[[125 100 125 140]
 [117 113 121 114]
 [140 122 124 153]
 [110 146 133 140]
 [144 136 103 102]
 [136 126 138 144]
 [127 149 144 137]
 [141 104 104 148]
 [142 143 147 114]]
=>
[[142 143 147 114]
 [127 149 144 137]
 [136 126 138 144]
 [110 146 133 140]
 [125 100 125 140]
 [140 122 124 153]
 [117 113 121 114]
 [141 104 104 148]
 [144 136 103 102]]

[[144 133 117 125 117 109 133 123 124 139 136 115 122 156 129 141]
 [142 131 127 130 126 117 143 128 141 142 133 117 121 143 136 127]]
=>
[[142 131 127 130 126 117 143 128 141 142 133 117 121 143 136 127]
 [144 133 117 125 117 109 133 123 124 139 136 115 122 156 129 141]]

[[119 126 116 138]
 [102 127 128 140]]
=>
[[102 127 128 140]
 [119 126 116 138]]

[[141 110 134 130 129 150 118]
 [112 129 135 130 135 151 141]
 [143 139 130 122 145 110 119]
 [137 105 124 138 116 126 107]
 [144 108 107 132 113 129 143]
 [119 106 138 128 144 115 141]
 [147 110 110 114 151 125 135]]
=>
[[119 106 138 128 144 115 141]
 [112 129 135 130 135 151 141]
 [141 110 134 130 129 150 118]
 [143 139 130 122 145 110 119]
 [137 105 124 138 116 126 107]
 [147 110 110 114 151 125 135]
 [144 108 107 132 113 129 143]]

[[134 130 125]
 [137 133 109]
 [133 152 122]
 [148 141 131]
 [130 128 130]
 [122 134 124]
 [144 139 136]
 [130 130 111]
 [136 132 117]
 [125 129 116]]
=>
[[144 139 136]
 [148 141 131]
 [130 128 130]
 [134 130 125]
 [122 134 124]
 [133 152 122]
 [136 132 117]
 [125 129 116]
 [130 130 111]
 [137 133 109]]

[[134 122 125 126 125 143 124]
 [128 122 120 129 129 133 131]
 [131 130 116 109 129 134 126]
 [138 130 139 126 124 100 130]
 [131 146 124 121 128 125 130]
 [128 130 130 139 125 118 128]
 [132 137 127 139 126 132 128]
 [120 126 132 114 127 141 129]]
=>
[[138 130 139 126 124 100 130]
 [120 126 132 114 127 141 129]
 [128 130 130 139 125 118 128]
 [132 137 127 139 126 132 128]
 [134 122 125 126 125 143 124]
 [131 146 124 121 128 125 130]
 [128 122 120 129 129 133 131]
 [131 130 116 109 129 134 126]]
---
[[130 123 122 122]
 [119 119 135 126]
 [127 129 132 141]
 [124 121 140 123]
 [135 109 105 123]
 [126 116 137 121]
 [132 110 125 138]
 [114 123 134 134]
 [125 122 118 119]
 [119 130 135 129]
 [143 132 127 122]
 [128 132 132 128]]
=>
[[123 122 122 130]
 [119 135 126 119]
 [129 132 141 127]
 [121 140 123 124]
 [109 105 123 135]
 [116 137 121 126]
 [110 125 138 132]
 [123 134 134 114]
 [122 118 119 125]
 [130 135 129 119]
 [132 127 122 143]
 [132 132 128 128]]

[[131 115 116 129]
 [123 124 127 128]
 [127 125 125 131]
 [121 126 119 152]
 [132 137 137 113]]
=>
[[115 116 129 131]
 [124 127 128 123]
 [125 125 131 127]
 [126 119 152 121]
 [137 137 113 132]]

[[128 101 135 140 109 128 129 149 139 128 146 156 130 143 140]
 [134 123 122 127 115 128 128 128 128 117 129 133 124 124 132]
 [129 128 125 142 128 111 132 136 134 111 138 142 129 119 128]
 [132 130 125 130 120 121 135 125 128 125 126 126 124 115 131]
 [125 101 135 136 110 128 130 149 140 108 128 157 129 125 141]]
=>
[[101 135 140 109 128 129 149 139 128 146 156 130 143 140 128]
 [123 122 127 115 128 128 128 128 117 129 133 124 124 132 134]
 [128 125 142 128 111 132 136 134 111 138 142 129 119 128 129]
 [130 125 130 120 121 135 125 128 125 126 126 124 115 131 132]
 [101 135 136 110 128 130 149 140 108 128 157 129 125 141 125]]

[[135 123 113 140 131 112 126 129 109 125 119 121 126 119 138 119]
 [128 126 127 129 125 133 126 132 115 136 134 117 125 126 133 137]
 [129 130 129 128 124 137 138 118 129 125 128 128 137 139 129 128]
 [128 112 129 130 145 109 128 130 141 122 118 137 133 120 128 129]
 [126 126 120 121 128 117 135 119 140 130 106 140 125 127 125 136]
 [139 135 120 134 140 129 132 132 110 127 131 118 130 124 143 118]]
=>
[[123 113 140 131 112 126 129 109 125 119 121 126 119 138 119 135]
 [126 127 129 125 133 126 132 115 136 134 117 125 126 133 137 128]
 [130 129 128 124 137 138 118 129 125 128 128 137 139 129 128 129]
 [112 129 130 145 109 128 130 141 122 118 137 133 120 128 129 128]
 [126 120 121 128 117 135 119 140 130 106 140 125 127 125 136 126]
 [135 120 134 140 129 132 132 110 127 131 118 130 124 143 118 139]]

[[132 101]
 [103 130]]
=>
[[101 132]
 [130 103]]

[[120 136 119 120 121 107 139]
 [120 142 117 116 122 106 137]
 [125 137 118 117 123 117 134]
 [126 137 132 131 129 124 118]
 [128 140 135 135 131 121 119]
 [140 128 123 124 126 124 126]
 [137 111 123 125 125 143 124]
 [114 134 118 118 121 113 138]
 [119 138 120 120 121 114 130]
 [123 131 118 120 121 111 140]]
=>
[[136 119 120 121 107 139 120]
 [142 117 116 122 106 137 120]
 [137 118 117 123 117 134 125]
 [137 132 131 129 124 118 126]
 [140 135 135 131 121 119 128]
 [128 123 124 126 124 126 140]
 [111 123 125 125 143 124 137]
 [134 118 118 121 113 138 114]
 [138 120 120 121 114 130 119]
 [131 118 120 121 111 140 123]]
